Some points, one per row:
[-0.1 -0.1 -0.1 -0.9  1.4  1.2  0.6  0.1 -2.9  0.8 -3.7  1.0 -0.3  0.8  1.1  0.7  2.7 -1.3  0.5 -0.2  0.8 -3.0 -0.3  1.8]
[ 0.2 -0.2 -0.3 -0.9  1.1  0.9  0.8  0.0 -2.6  1.1 -2.9  0.9 -0.4  0.4  0.7  0.7  2.3 -1.2  0.2 -0.6  0.6 -2.8  0.4  1.7]
[ 0.0 -0.3 -0.7 -0.7  1.3  1.0  0.7  0.1 -2.6  0.9 -1.9  0.7 -0.5 -0.3  1.2  0.2  1.7 -1.1  0.2 -0.7  0.6 -2.3  0.9  1.2]
[ 0.1 -0.2 -0.9 -0.8  0.7  0.8  0.3  0.4 -2.2 -0.6 -0.9  0.7 -0.7 -0.3  1.5  0.3  1.4 -0.9  0.0 -1.0  0.3 -1.8  1.4  0.5]
[ 0.1 -0.4 -1.1 -0.5  0.7  0.6  0.3  0.2 -1.5  0.6  0.0  0.4 -0.5 -0.4  1.4 -0.2  0.6 -0.5 -0.4 -0.9  0.3 -0.9  1.9  0.3]
[ 0.1 -0.5 -1.2 -0.3  0.7  0.4 -0.1  0.4 -0.9  0.2  1.0  0.4 -0.7 -0.7  1.2 -0.3 -0.1  0.0 -0.7 -0.7  0.3 -0.1  2.2  0.0]
[ 0.0 -0.5 -1.3 -0.2  0.9  0.4 -0.5  0.5 -0.2  0.0  1.8  0.3 -0.8 -0.5  1.2 -0.5 -0.4  0.1 -1.0 -0.8  0.4  0.3  2.5 -0.5]
[ 0.1 -1.0 -1.5  0.0  1.0  0.8 -0.7  0.6  0.3  0.4  2.4  0.2 -0.7 -0.8  1.1 -0.5 -1.2  0.3 -1.0 -0.6 -0.3  1.3  2.5 -0.4]
[ 0.3 -0.6 -1.2  0.0  1.2 -0.9 -0.6  0.5  1.0  0.0  3.0 -0.7 -0.5 -0.7  1.0 -1.1 -2.2  0.5 -1.1 -0.7 -0.1  2.2  2.7 -0.8]
[ 0.3 -0.4 -1.2 -0.1  1.2 -1.3 -1.6  0.8  1.3  0.2  3.4  0.0 -0.4 -0.7  0.6 -0.7 -2.5  0.7 -1.0 -0.5 -0.1  2.5  2.4 -0.7]
[ 0.1 -0.1 -0.4 -0.3  0.8 -1.9 -0.8  0.9  1.7 -0.1  3.6  0.2 -0.1 -0.7  0.1 -0.8 -2.6  0.8 -1.0 -0.6 -0.5  3.0  1.8 -0.5]
[ 0.3 -0.1 -0.8 -0.3  0.8 -1.8 -0.9  0.7  2.0  0.1  3.5  0.2 -0.2 -0.7  0.1 -0.9 -2.5  0.3 -0.9 -1.0 -0.3  3.3  1.2 -0.4]
[ 0.4  0.2 -0.3 -0.4  1.2 -2.1 -0.7  0.7  2.2  0.5  3.0  0.6  0.0 -0.4 -0.4 -0.7 -2.7  0.5 -0.7 -0.1 -0.5  3.2  1.0 -0.4]
[ 0.2  0.5  0.0 -0.4  1.0 -2.6 -1.0  0.4  2.5  0.3  2.9  0.4 -0.1 -0.3 -0.5 -0.9 -2.8  0.4 -0.1 -0.3 -0.5  3.4  0.5 -0.5]
[ 0.5  0.5  0.1 -1.2  1.2 -2.8 -1.1 -0.1  2.6  0.8  2.5  0.8  0.2 -0.4 -0.9 -0.6 -3.0  0.6 -0.1  0.0 -0.3  3.5  0.0 -0.6]
[ 0.3  0.8 -0.2 -1.3  1.1 -3.0 -0.7  0.1  2.5  0.5  2.3  0.9  0.4 -0.3 -1.3 -0.6 -2.8  0.6  0.0 -0.4 -0.6  3.2 -0.4 -0.4]
[ 0.4  1.0  0.0 -1.4  1.1 -3.2 -0.7 -0.1  3.0  0.9  1.9  0.6  0.7 -0.2 -1.4 -0.6 -2.6  0.4  0.4  0.0 -0.6  2.5 -0.7 -0.6]
[ 0.4  1.3 -0.1 -1.6  0.9 -3.3 -0.4  1.9  2.7  1.1  1.5  1.1  0.6 -0.4 -1.7 -0.8 -2.9  0.1  0.5 -0.3 -0.6  2.6 -1.0 -0.9]
16 more points follow, each with its number after it:
[ 0.5  1.4  0.1 -1.9  0.9 -3.1 -0.6  0.3  2.7  0.7  2.2  1.1  0.1 -0.4 -1.8 -0.9 -2.5  0.3  0.2 -0.5 -0.8  2.6 -0.3 -0.9] 0
[ 0.3  1.2 -0.3 -1.9  1.1 -2.6 -0.6  0.1  2.4  0.2  2.5  0.7 -0.1 -0.7 -1.2 -1.1 -2.7  0.5 -0.1 -0.5 -0.7  2.6  0.2 -1.0] 1
[ 0.5  1.1 -0.5 -1.9  0.9 -2.2 -1.0  0.0  2.3  0.4  2.5  0.5 -0.6 -0.7 -0.8 -1.2 -2.5  0.4 -0.3 -1.3 -1.5  2.9  0.4 -1.0] 2
[ 0.6  1.3 -0.7 -2.0  1.1 -2.1 -0.7  0.1  2.2  0.1  3.3  0.4 -1.1 -1.6 -0.8 -1.4 -2.5  0.3 -0.7 -1.0 -2.0  2.9  0.7 -1.2] 3
[ 0.3  0.9 -1.1 -2.5  1.1 -1.8 -0.7 -0.4  2.2  0.0  3.2  0.5 -1.5 -1.6 -0.5 -1.5 -2.4  0.6 -0.7 -1.5 -2.0  2.9  0.9 -1.4] 4
[ 0.4  0.5 -1.6 -2.2  1.4 -2.2  0.0  0.3  1.9  0.1  3.6  0.4 -1.2 -1.6 -0.5 -1.8 -2.5  0.9 -0.9 -1.3 -1.5  2.7  1.6 -1.5] 5
[ 0.8  0.3 -1.5 -1.5  1.0 -1.9 -0.7  0.2  2.1 -0.1  3.7  0.3 -1.2 -1.5  0.1 -1.7 -2.7  0.8 -1.1 -1.2 -1.5  2.9  1.7 -1.3] 6
[ 0.6  0.2 -1.7 -1.2  1.1 -1.5 -1.0  0.4  2.0 -0.1  3.6  0.2 -1.2 -1.5  0.6 -1.5 -2.7  0.5 -1.2 -1.1 -1.2  3.0  2.2 -1.1] 7
[ 0.8 -0.3 -1.8 -0.8  1.3 -1.3 -0.7  0.9  1.6  0.2  3.4  0.2 -0.9 -1.4  0.9 -1.2 -2.6  1.6 -1.2 -1.0 -0.8  2.4  2.6 -1.0] 8
[ 0.3 -0.3 -2.0 -0.5  1.5 -1.1 -0.9  0.6  1.3  0.0  3.2  0.0 -1.2 -1.2  1.1 -1.1 -2.4  0.9 -1.2 -1.0 -0.9  2.3  2.5 -0.7] 9
[ 0.2 -0.7 -2.1 -0.3  1.4 -0.9 -0.5  0.9  0.8  0.5  2.9  0.3 -1.0 -1.0  1.3 -1.0 -2.4  0.9 -1.1 -1.1 -0.5  2.4  2.8 -0.6] 10
[ 0.3 -0.7 -1.8 -0.2  1.1 -0.6 -0.1  0.8  0.5  0.3  2.2  0.4 -1.1 -1.3  1.8 -1.1 -1.5  0.5 -1.2 -0.9 -0.1  1.7  2.6 -0.1] 11
[ 0.6 -0.9 -1.8  0.0  1.6 -0.8 -0.3  0.9  0.5 -1.0  2.1  0.4 -1.5 -0.9  1.4 -1.0 -1.5  0.3 -1.3 -1.3 -0.1  1.1  2.7 -0.1] 12
[ 0.5 -0.7 -1.3 -0.2  1.3 -0.6 -0.4  0.7  0.2  0.2  1.3  0.4 -0.8 -1.1  1.7 -0.6 -1.3  0.2 -1.2 -1.1 -0.1  0.9  2.4  0.4] 13
[ 0.5 -0.8 -1.7 -0.5  1.2 -0.4 -0.2  0.9 -0.5  0.6  1.0  0.6 -0.7 -0.7  1.3 -0.6 -0.9  0.1 -1.0 -0.9 -0.2  0.8  2.2  0.7] 14
[ 0.6 -0.4 -1.1 -0.5  1.5 -0.5 -0.1 -0.3 -0.6  0.9  0.5  0.8 -0.6 -0.7  1.4 -0.1 -0.9  0.1 -0.7 -1.2  0.0  0.3  1.6  0.8] 15
Which of these numbered points is nearest to each point below by angle, seen from the average point of the first points? Its number follows each.
[ 0.4  0.0 -0.6 -1.0  1.4  0.1  0.3  0.5 -2.3  1.4 -3.0  1.5  0.0  0.5  0.9  0.9  1.5 -1.1  0.7 -0.4  0.9 -2.3 -0.1  2.0] > 15
[ 0.0 -0.4 -1.3 -0.1  0.9  0.2 -0.4  0.3 -0.6  0.1  1.3  0.3 -0.4 -0.6  1.5 -0.6 -0.6  0.1 -0.9 -0.6  0.0  0.3  2.4 -0.1] > 14
[ 0.8  1.6 -0.2 -2.6  0.7 -2.7 -0.8 -0.6  2.4  0.3  2.2  0.9 -0.3 -1.2 -1.6 -1.0 -2.2  0.0 -0.1 -3.5 -1.8  2.5 -0.6 -1.1] > 2
[ 0.2 -0.5 -1.0 -0.2  0.9 -1.8 -1.1  0.6  1.7  0.1  3.2  0.2  0.0 -0.9  0.3 -1.0 -2.4  0.8 -0.9 -0.6  0.1  2.8  2.0 -0.6] > 8
[ 0.0 -0.6 -0.7  0.3  0.8 -1.0 -0.5  0.6  1.4  0.3  3.1  0.3 -0.4 -0.4  0.9 -0.6 -1.8  0.5 -1.0 -0.7 -0.1  2.5  2.2 -0.7] > 10
[ 0.0 -0.8 -1.2 -0.2  1.1 -0.7 -0.6  0.7  1.2  0.3  2.7  0.2 -0.5 -0.6  1.1 -0.8 -2.0  0.5 -1.1 -0.4 -0.3  2.0  1.4 -0.2] > 9
[ 0.5  3.0 -0.3 -1.6  1.0 -2.7 -0.7  0.1  2.3  0.5  2.6  0.6 -0.3 -0.7 -1.2 -0.2 -2.7  0.2 -0.4 -0.5 -0.9  3.1  0.3 -0.9] > 1
[-0.2 -0.6 -0.6  0.3  0.2 -0.1 -0.3  0.6  0.0 -0.4  2.0 -0.1  0.0 -0.4  0.7 -0.3 -0.6  0.2 -0.4  0.0  0.4  0.9  2.0 -0.5] > 12
[ 0.1 -0.8 -1.2  0.0  1.0 -0.4 -0.5 -0.1  0.5  0.0  2.5  0.1 -0.5 -0.8  0.8 -0.5 -1.6  0.2 -1.0 -0.7  0.2  1.5  2.4 -0.8] > 10
[ 0.2  0.1 -0.6 -1.0  1.7  0.0  0.4  0.7 -2.0  1.3 -2.7  1.4  0.0  0.4  1.0  0.8  1.2 -0.8  0.1 -0.6  0.6 -2.1  0.2  2.0] > 15
[ 0.1  0.0 -0.3  0.1  1.0 -2.3 -0.8  1.5  2.0  0.4  3.0  0.2 -0.2 -0.2  0.0 -0.7 -2.5  0.8 -0.9  0.0 -0.1  3.0  1.1 -0.3] > 7
[-0.1 -0.1 -0.5 -0.5  1.1 -1.9 -1.0  0.5  1.8 -0.1  3.2  0.1 -0.3 -0.5  0.1 -1.2 -2.6  0.9 -1.6 -0.5 -0.3  3.0  1.6 -0.4] > 7
[ 0.2 -0.3 -0.5 -0.7  1.7  0.0  0.3  0.7 -1.7  1.1 -2.0  1.2  0.9  0.2  1.3  0.5  0.8 -0.5 -0.2 -0.6  0.7 -1.6 -0.8  2.0] > 15
[ 0.2  0.0  0.0 -1.2  1.4  0.8  0.7  0.0 -2.8  1.2 -3.3  1.0 -0.2  0.5  1.1  1.0  2.3 -1.3  0.2 -0.2  0.7 -3.2 -0.5  1.9] > 15
[-0.1 -0.2 -0.2  0.1  1.0 -1.5 -0.9  0.9  2.0  0.5  3.0  0.5 -0.3 -0.3  0.2 -0.6 -2.7  0.8 -0.6 -0.2  0.2  2.8  1.5 -0.5] > 7
[ 0.5 -0.3 -0.5 -0.9  1.8 -1.7  0.7  0.1 -2.4  1.1 -3.2  1.5  0.4  0.6  1.1  1.1  2.2 -1.3  0.4 -0.2  0.6 -2.3 -0.6  2.4] > 15
[ 0.3  0.2 -0.5 -1.0  1.5  0.5  0.9  0.3 -2.7  1.2 -3.4  1.5 -2.8  0.5  1.2  1.0  1.9 -1.5  0.5 -0.4  0.6 -2.6 -0.1  2.0] > 15
[ 0.2 -0.1 -0.6 -0.9  0.8  1.2  0.4  0.2 -2.6  1.0 -2.4  1.0 -0.3  0.4  1.2  0.6  2.1 -0.9  0.2 -0.6  0.5 -2.4  0.4  1.3] > 15
[ 0.3  0.0 -0.3 -1.1  1.1  1.1  0.6 -0.1 -3.1  1.0 -3.5  1.2 -0.3  0.6  0.9  1.0  2.7 -1.2  0.5 -0.3  0.7 -3.1 -0.7  2.0] > 15
[ 0.2 -0.1 -0.6 -0.9  0.6  1.1  0.5 -0.1 -2.7  0.5 -2.0  0.5 -0.4 -0.2  0.2  0.7  2.3 -1.4  0.2 -0.6  0.6 -1.5  0.3  0.9] > 15
[ 0.0 -0.3  0.0 -0.7  0.0  2.5  1.2  0.0 -2.4 -0.5 -5.0 -0.1 -1.2  0.8  0.5  0.9  3.5 -0.6  0.8  0.5  0.1 -3.2 -1.7  1.9] > 15
[ 0.2  0.9 -0.1 -0.9  0.9 -2.4 -0.7  0.6  2.4  0.2  3.0  0.4  0.0 -0.5 -0.6 -0.8 -4.3  0.4 -0.5 -0.5 -0.6  3.1  0.3 -0.7] > 1
[-0.1  0.0 -0.1 -1.0  0.7  1.4  0.7 -0.1 -2.9  0.8 -3.1  0.7 -0.3  0.6  0.9  0.8  2.8 -1.3  0.3 -0.4  0.6 -3.1  0.4  1.2] > 15
[-0.1 -0.5 -0.4  0.3  0.8 -1.4 -0.6  0.5  1.8  0.0  2.7  0.1  0.0 -0.2  0.4 -0.6 -2.4  0.6 -0.8  0.1  0.4  2.5  1.7  0.0] > 8
[ 0.6 -0.5 -1.3 -0.8  1.7  0.1  0.0  0.7 -1.4  0.8 -0.8  1.0 -0.6 -0.5  1.1 -0.1  0.3 -0.3 -0.6 -0.8  0.3 -0.8  1.1  1.2] > 15
[ 0.3  0.0 -0.8 -0.6  1.2  1.2  0.4  0.4 -2.2  0.7 -2.4  1.1 -0.4  0.1  1.4  0.7  2.2 -1.1  0.0 -0.8  0.4 -2.4  0.3  1.5] > 15
[ 0.1 -0.1  0.2 -0.8 -0.2  2.6  1.1 -0.2 -2.5 -0.7 -4.3 -0.2 -1.2  0.7  0.6  1.0  3.8 -0.7  0.5  0.1  0.0 -3.5 -1.4  1.5] > 15
[ 0.0  0.8  2.8  3.0 -3.5  0.2  0.6 -1.0  1.7 -0.7 -3.2 -1.4  2.1  1.7 -3.0  1.1  0.3  1.4  1.1  2.5  0.1 -0.8 -5.5  0.4] > 0
